The rows below fall into families. The same turns and mirrors carry the whole set onto itself and the rows of a family onto each other. For each named row, which other rows are in its family? Write them in the order they are listed.
These 32 rows form 4 families of 8 rows each.
k_865: [-143, -53, 42, 227, 10, 540, 44, -195, 131, -4, -43, 77, -92, -169, 18, -108, -39, -178, -151, -74, -154, 80, -13, -80, -24, 347, 72, 139]
k_876: [24, 137, 117, 171, 94, 315, 57, -95, 84, -182, -9, 130, -114, -194, -173, -129, 119, -258, -290, 290, -75, -3, 83, -199, 85, 92, 245, 228]
k_10: [-65, 45, -188, -289, 39, -234, -173, -29, -102, -16, 39, 94, 131, 184, -249, -37, -84, -63, 59, 330, 163, 27, 163, -153, 68, -67, 115, 42]
k_281: [-209, 244, 227, 284, 261, 228, -84, -173, 28, -73, -189, 145, -56, -41, 184, -404, 78, 20, -168, -81, 17, -95, -41, -24, 147, -10, 83, 112]
k_269: [-297, 303, 156, 149, 138, 232, -71, -206, -87, -147, -158, 125, -87, -103, 131, -358, 89, 46, -181, -108, -32, -127, -91, 96, 147, -96, 96, 118]
k_307: [-352, -155, -180, -308, 359, -61, -56, 103, -392, 46, -48, 29, 188, 24, -186, 77, 59, -76, -80, 106, -66, 98, 100, -223, -78, 219, 189, -145]
k_96: [-271, -294, -154, -294, 218, -165, -80, 16, -347, 80, -8, -24, 174, -15, -134, 48, -22, -76, -26, 198, -26, 66, 69, -236, -37, 183, 95, -206]
k_85: [-428, 181, -119, 226, 295, 91, -166, -293, -226, -63, 38, 153, -152, -266, 95, -171, 201, -115, -239, -63, -163, -66, 80, -314, 109, 153, 239, -11]
k_86: [-299, -39, -371, -187, -25, -17, -160, -61, -142, 81, 35, 35, 151, 219, -81, 0, -218, 93, 145, -91, 47, 110, 93, -5, -110, 191, -81, 72]
k_905: [-263, 87, -43, 295, 313, 166, -178, -283, -164, -90, -19, 104, -221, -183, 120, -254, 168, -72, -287, -39, -126, 11, 1, -395, 66, 130, 223, -71]
k_595: [-154, 62, 35, 306, 134, 440, 22, -241, 143, 41, -91, -2, -93, -61, 83, -158, -13, -170, -105, -140, -139, 41, -111, -203, -23, 355, 109, 113]
k_666: [-236, -230, -366, -209, -76, 112, -262, -53, -45, 129, -9, 138, 1, 248, -100, -108, -222, 25, 88, -25, 37, 130, 83, 27, -5, 145, -19, 36]
k_884: [-354, -237, -217, -263, 209, -77, 58, 79, -431, 4, -63, 42, 94, 15, -179, 10, 38, -87, -89, 193, -100, 56, -53, -173, -123, 196, 80, -166]
k_520: [-94, 273, 72, 136, 239, 228, 104, -165, 115, -203, -46, 27, -83, -84, -107, -101, 226, -301, -210, 164, -171, -71, 6, -264, 72, 47, 285, 284]
k_798: [28, 183, 109, 172, 122, 172, 124, -115, 75, -101, -44, 130, -92, -153, -81, -121, 156, -276, -198, 194, -97, -137, 156, -289, 178, 123, 264, 327]
k_238: [-296, -14, -86, 230, 303, 200, -158, -287, -106, -172, 41, 181, -216, -197, 170, -226, 232, -60, -278, -45, -169, -4, 142, -321, 46, 107, 202, -15]
k_710: [-143, 140, -299, -235, 63, -240, -142, 23, -189, -93, 58, 87, 131, 185, -266, -3, -62, 3, 10, 261, 129, 34, 186, -131, -1, -60, 84, 171]
k_820: [21, 44, -220, -312, 75, -134, -154, 58, -119, -52, -17, 182, 61, 255, -222, -57, -15, 1, 3, 204, 157, 47, 299, -190, 77, -61, 185, 150]
k_446: [-79, -48, -282, -266, 9, -106, -246, 36, -89, -42, 25, 186, -17, 217, -292, -118, -67, -64, -48, 322, 114, 41, 171, -96, 112, -106, 149, 131]
k_680: [-230, -155, -289, -240, -43, -14, -192, -134, -63, 153, 12, 43, 143, 206, -61, -22, -237, 25, 195, -28, 77, 112, 78, -41, -46, 199, -43, -60]
k_839: [-296, 14, 88, -313, 302, 16, 42, 210, -186, 77, -211, 76, 335, 169, -107, -83, -46, 19, 54, 47, 69, -4, 54, 161, 4, 88, 27, 37]
k_698: [-291, -67, 41, -277, 167, -27, 139, 184, -242, 16, -215, 99, 245, 150, -129, -141, -34, 6, 30, 174, 30, -43, -91, 192, -35, 46, -56, 16]
k_998: [-219, -129, 115, -295, 166, -90, 10, 122, -156, 103, -170, 29, 324, 124, -61, -103, -115, 14, 97, 170, 111, -43, 26, 136, 43, 38, -46, -18]
k_88: [-146, -28, -6, 227, 40, 403, 108, -231, 105, 85, -69, 61, -83, -140, 108, -94, -4, -195, -64, -169, -194, -29, 72, -193, 61, 400, 101, 210]
k_590: [-229, 149, 172, 220, 254, 255, -64, -186, 82, -162, -116, 236, -72, -57, 234, -375, 150, 33, -166, -76, -35, -107, 115, 41, 126, -46, 74, 172]
k_856: [-363, 138, -102, 152, 183, 178, -156, -319, -282, -159, -1, 73, -241, -243, 74, -206, 172, -45, -292, -84, -162, -17, -62, -273, 61, 46, 229, -66]
k_186: [-220, -208, 68, -255, 186, -36, 12, 241, -193, 73, -147, -11, 303, 113, -90, -106, -112, 52, 3, 117, 75, -73, 126, 160, 73, 49, -19, 152]
k_106: [-276, -380, -190, -243, 221, -89, -81, 138, -375, 65, 4, -58, 146, -23, -153, 49, -33, -37, -117, 139, -60, 42, 152, -204, -24, 184, 111, -40]
k_244: [-256, 94, -13, 181, 157, 452, 89, -257, 150, -32, -84, -32, -59, -55, 80, -87, 67, -208, -73, -180, -259, 15, -83, -135, -37, 299, 112, 194]
k_414: [-369, 347, 147, 218, 242, 167, -83, -189, -21, -38, -131, 199, 11, -110, 169, -332, 91, -14, -102, -119, -31, -168, 46, 89, 198, 15, 76, 177]
k_400: [8, 261, 128, 251, 221, 220, 46, -134, 110, -129, -69, 48, -102, -76, -112, -179, 142, -259, -239, 223, -56, -52, -9, -320, 102, 88, 272, 210]
k_171: [-153, -168, -326, -252, 0, 91, -174, -54, -88, 123, -36, 123, 67, 274, -30, -30, -174, 90, 137, -170, 67, 148, 204, -95, -47, 217, 28, 42]

Same family as k_876: k_865, k_269, k_666, k_884, k_446, k_698, k_856
Same family as k_171: k_307, k_85, k_798, k_820, k_839, k_88, k_414
Same family as k_998: k_10, k_281, k_96, k_905, k_595, k_680, k_400

